Where one turn sends some rows of the set: a few examples, then the rows asked:
nuvo: [ -7  19  19  15   5   9 -10 -13  -9  -4   4   5  -4 -12  -1 -13  -4  -3]
sisek: [-16  -7   0   5   4  13  -1   3   6  -7  -2  -8  -5  12  10  -6  -4  -7]
Bub: [ -1  -3  -1   2 -17  -2 -10   6   0   1  -7  -4 -10  -8   1   6  -7   9]
Duda: [  5   3   1  17   7  -1   5   3 -13  12  -7 -13   1  -2  14 -10   4  -3]
vusu: [ -2  23  17   7   4   9  -5  -2  -4  -5   7   2   0 -15   3 -14   1  -7]
riv: [-11  -5   7  11  -7   1 -11  -8   2  -6  -2   1  -4  -1  -4  15  -1  -9]
namag: [-17  -2  -3   9   9  15   1  11  10  -3   4 -19  -6  -4   8   1 -13  -5]
gono: [ -6  22  21  10  -6  13 -10 -13  -3   4   9  -9  -4  -2   0 -17  -4  -7]
Gesel: [-12   9  -1  10   3  -6  -2   4  -4  13  -2 -18 -13 -12   2  -9  -3 -16]
rif: [ -7  12  13   5  -6  15  -8 -23  -6   3  10  -4  -6  -4   3 -15  -7  -6]
lezaz: [  2  11   7   7   6  21   5   8   4  14  -3  -8 -13  -5  12 -11 -11  14]
Vup: [-27   9   2   7  -3  -2  -7  -5   7  10   2 -10  -7  -6   4   8   0  -3]
fabi: [-13  -4  -3  10  11   9   6  10  -1  -6  -2  -7  -4   3   9 -12  -7 -12]
leb: [ -1  12  11   6  11  17 -11 -16  -5  -1   6  -2 -13 -21  -6  -4  -6   0]
mot: [  0  20  20  14   5  12 -12  -3   3   0   9 -10  -5 -18  -9  -8  -8  -4]
suv: [ -7   5   0  17   6   5   3   1   3  19   3 -20   3 -10   9   8  -1   9]
kap: [  2  -1   4  15  -2  -1  -8   1 -13  -4  -4 -10 -11  -9  -1   3  -8 -23]
rer: [-10  -6  -4   8  11  20   1   6  -1  -8  -2 -14 -10   0   4   7 -11  -9]
lazo: [ 13  -7   4  19   4  10  -6  -4  -8   4  -5 -17  -2  -6   6  13  -4   2]
beb: [-13   2  -6   7 -16  -5   0   4  -3   8  -2  -3  -6 -12   4   0 -14   9]
Nove: [  4   5  -1   1 -17   2  -1  10 -13   3 -10  -7 -10  -3  -1   5  -5  -1]
zib: [-4 11 11  8 -1 23  9  2  4  9 -1  4 -2  4 11 -2 -7 15]
mev: [  9  -1  11  15  -1  24   7   1   2   2   1   3  -2  -1   3   0 -18  10]
libas: [ -5   5  -7   5 -12  -1   9   8 -11  13  -4  -7  -9 -10  -6   0 -10   0]
kimer: [-4 -6  6 16 -4  2 -3 -9  1  6 -2 -5  9  6 14  3  4  8]
tam: [ 11   3   9  15   1  18   4   5  -6   4  -3  -3  -9  -3  15 -16 -19   6]
Panaz: [  0  17  16   7  -3  16  -5  -7   8   6  16 -14  -2 -14  -8  -7  -7  -6]
lof: [ -7  15  15  12   5  19 -10 -19  -4   6   8  -8 -11 -12 -11  -5  -9   0]

Bub goes to Nove
rer goes to fabi
Where do these go?
leb goes to vusu
lazo goes to Duda
tam goes to lezaz
lof goes to nuvo
Gesel goes to Vup

Where one turn sends some rows of the set: a few examples, then the rows asked:
ligo: [  3  -2  -6  -7  12  -2  -6   7  16 -19 -12  16   7  -8  -9  -1]
nubeg: [ -6   7   4  -1 -10   3  -2  13  -7  -4  -8  12  -5 -18 -16  -4]
kug: [ -9  10   3  -5  -3  -4   0  -6  13   3   2   0   5 -10 -33  -5]
raba: [ 11  -1   4  -4   2   1   7 -16  -2   4  -2  -7  10  -5 -21 -10]
nura: [ -1  -2  -9  -1 -14   5  -9  17  -2  -4  -3   0  -5  -8  -8  -9]
duz: [ 11  -2   3  -3   1   1   7 -16  -3   5  -2  -8  10  -4 -21 -10]
mefo: [ -4   3  -4 -17  -5  12  -7   0  -2  -1  -3   4  12 -12 -24  10]
vebe: [ 14   8   5   3  10  -2   5  -7   9  -4  -3  -1  -1  13 -15  -8]
mozu: [ -2 -19 -18  -3   8   6   2   5  14  -3  -8  11   4 -12  -5  -5]
sen: [  7   2  -4  12   7   7  13  -5   5   7  -3   5  -7  11 -12  -6]
rap: [ -7 -12  -9  -3  11   4   8   2  10  -3 -13  21   4 -20 -11  -1]
meseg: [  9   3   0  10   5   3  11  -6   2   5  -6  -2  -5  12 -11  -8]
dume: [  8  11   9   7   9   1  13  -9   2   0  -8   6  -3   6 -18  -5]
Zad: [  7  11   7   7  13   2  12  -8   7   0  -4  13  -4   5 -20  -3]
Pud: [  3   8   3 -10  -7  -2 -15  14   5 -15  -2   6  -1 -12 -17  -7]
ladi: [ -6   2  -8  -3  -7  -2  -4  -2  15   6   5 -10   5  -2 -25  -9]
subok: [ 14   7  -1   3  12   1   4  -5  14  -3   1   3  -3  14 -15  -6]
Rav: [ -6  -2  -8 -12  -8  15  -4   1  -6   3  -3   2  10 -11 -20  10]
rasem: [ 10  -1   4  -3   2   1   8 -16  -3   4  -2  -7  10  -5 -21  -9]
zuv: [ -7  -4  -6   3   8   4   6   6   2  -8 -19  23   2 -15  -9   2]
gusa: [  2  -7 -17  -1  -4  10  -6  15   4  -8 -10   9  -7  -5  -1  -5]
zame: [  0 -10 -10 -10  14   0  -2   3  19 -11  -7  16   8 -14 -11  -3]
mubaz: [-13   3  -5   3  -9   2   6  -4   5  12  -1  -2   1  -9 -27  -6]
figid: [ -2  -2  -9 -17  -7  12 -10   2   0  -1  -1  -2  12  -7 -19   8]
lun: [ -4   2  -3  -1   1   8   2  11  -2 -10 -15  22  -7 -16 -10   1]
dito: [  5   4  -4 -11   5   3 -11  12  11 -20  -9  15  -2  -9 -10  -2]
bis: [ -1 -13 -19   3   4   6  -2  10   8  -8 -13  10   3  -3   0  -4]

Pud goes to nura
dito goes to gusa
Where do these go?
dume goes to vebe
ladi goes to mubaz
ligo goes to bis
subok goes to sen
figid goes to Rav
zame goes to mozu

Where one turn sends some rows of the set: a few examples, then the rows asked:
liv: [ 25 -14  -9  -9   1   4   6  -5 -12  -9  -4   0  -3   3 -13   8  12  11
  -3   5   5 -16 -13]
loz: [ -3  19  -6  -7  -8   6   4  -2   8 -18  11 -13  -1  -8  -4   7   8   1
   0  11 -13  -1  -6]
dupon: [ 23   3   1  -3  -3  15   7  -3  -1 -22  -4  -6  -6  -4   2   5  19   6
  -5   4   0 -11  -7]
fafir: [ 16 -18   3 -11   0 -15   3   5  -7  -9 -13   0  -5  -3 -19  -6   2   0
  12  21 -10 -13  -2]
bemak: [ -4  17  -8  -3  -8   5   5  -5  13 -15   7 -16   0  -6  -4   3   8  -3
   1  13  -8  -2  -6]
puvel: [ 25  -8  -6  -3   2   6  11  -3 -16  -7 -12  -6   5   5 -16   7  19   7
  -1   2   3  -3 -13]
fim: [  6  14   2   0   4  -4  15   3  -3  -2 -10 -17   4   4 -17   2  17  -7
   6   2 -12  12  -6]
Sifu: [ 18 -12  -8 -21  -4 -11  -1 -10   4 -11  -5  -2 -10  -4 -10  -6   8   3
  16  -2   3 -11   8]
Panip: [ -1   3 -11 -18   7 -15   3   3 -15  -6 -10  -2  -7   3 -27   2  -1   1
  12   9 -13   5  -2]
Gotub: [ 26 -14 -11 -10  -2   9   9   1  -2 -18  -4   7  -1   1  -8   5  10   3
  -8   4  -5 -19  -6]
sasug: [ 21 -12  -8 -21  -2 -11   2  -9   6 -11  -6   0  -7  -1  -9  -7   9   1
  16  -5   1 -10   8]
Gimi: [ 22  -6   7  -4  10 -17   6   1   8  -8  -6  -1   3   5  -4  -5   6   2
  16   8  -6 -10  -9]
Naf: [ -5  18 -10  -5 -14   8   7  -2   5 -15   8 -16  -2  -2  -7   3   5  -2
   0  15  -6   0  -8]
bil: [ 28  -7   3  -8   1   8   7   0 -10 -17  -6  -1 -12   0  -5   5  16   8
  -6   2  -1 -16  -5]
ranag: [ 18 -13 -17  -9 -11  15   7   1  -8 -18  -6   0   3  -5 -15   5  11   1
  -8  14  -5 -13  -5]
pinuz: [ -4  -4   0 -24  -3 -10   3   5   5   4  -2   2   3  -4 -21  -8  12   1
  -8  11   2 -12   7]
vof: [  8  16   2  -3   5  -4  13   4  -6  -3  -3 -14   6   3 -17   6  16  -1
   5  -1 -14  13  -9]
ganez: [ -3   6   7 -20  -1  -8   2   3  13   0   2   0  -1  -4  -9  -8  14   3
  -7   7   5 -13   6]
nop: [ -6  10 -16 -18  -2  -6  -3  -1   5 -20   4   0 -11  -5 -10   2  -7   0
   7  14 -13  -6   1]
lag: [  1   2   7 -20   4 -14   6   3   5   9  -3  -1   4   1 -17  -8  17   3
  -3   3   5  -7   3]
fadib: [ 12  -8   1  -9  -3 -10  -3  -4   8 -16   2  -2  -7  -6  -3  -4  -1   6
  12  22  -2 -20  -6]
Fopa: [  6  18   0  -1  -1   0  17   5  -3  -5  -4 -15   4   8 -14   1  13  -7
   4   2 -11  13  -8]
gised: [ -3   5  -9  -9 -13   3  10   5 -16  -6  -6 -15  -3  -2 -28   1   7  -5
   0  19 -12   6  -4]
Bipa: [ -3   2 -13 -13 -10   0   6   4 -15  -8  -2 -11   1  -8 -29   6   6  -2
  -1  19 -18   3  -3]
karo: [  5  20   0 -11  13 -13   4   0   3 -13  -3  -4  -8   5  -5   1   4   1
  13  -3 -11   5  -3]
fodev: [ -6   1 -12  -9 -11   1   7   0 -12  -6  -6 -16  -1  -8 -29   3   7  -4
   0  22 -12   2  -1]
ker: [ 20 -14  -6 -22  -3 -11   1  -8   2 -11  -8  -1 -10  -3 -12  -7  10   1
  16  -3   0 -10  10]

dupon goes to ranag
nop goes to Panip
Where do these go?
loz goes to Bipa
Gimi goes to fadib
ganez goes to pinuz
Naf goes to gised
Sifu goes to ker
fodev goes to fim
Gotub goes to liv

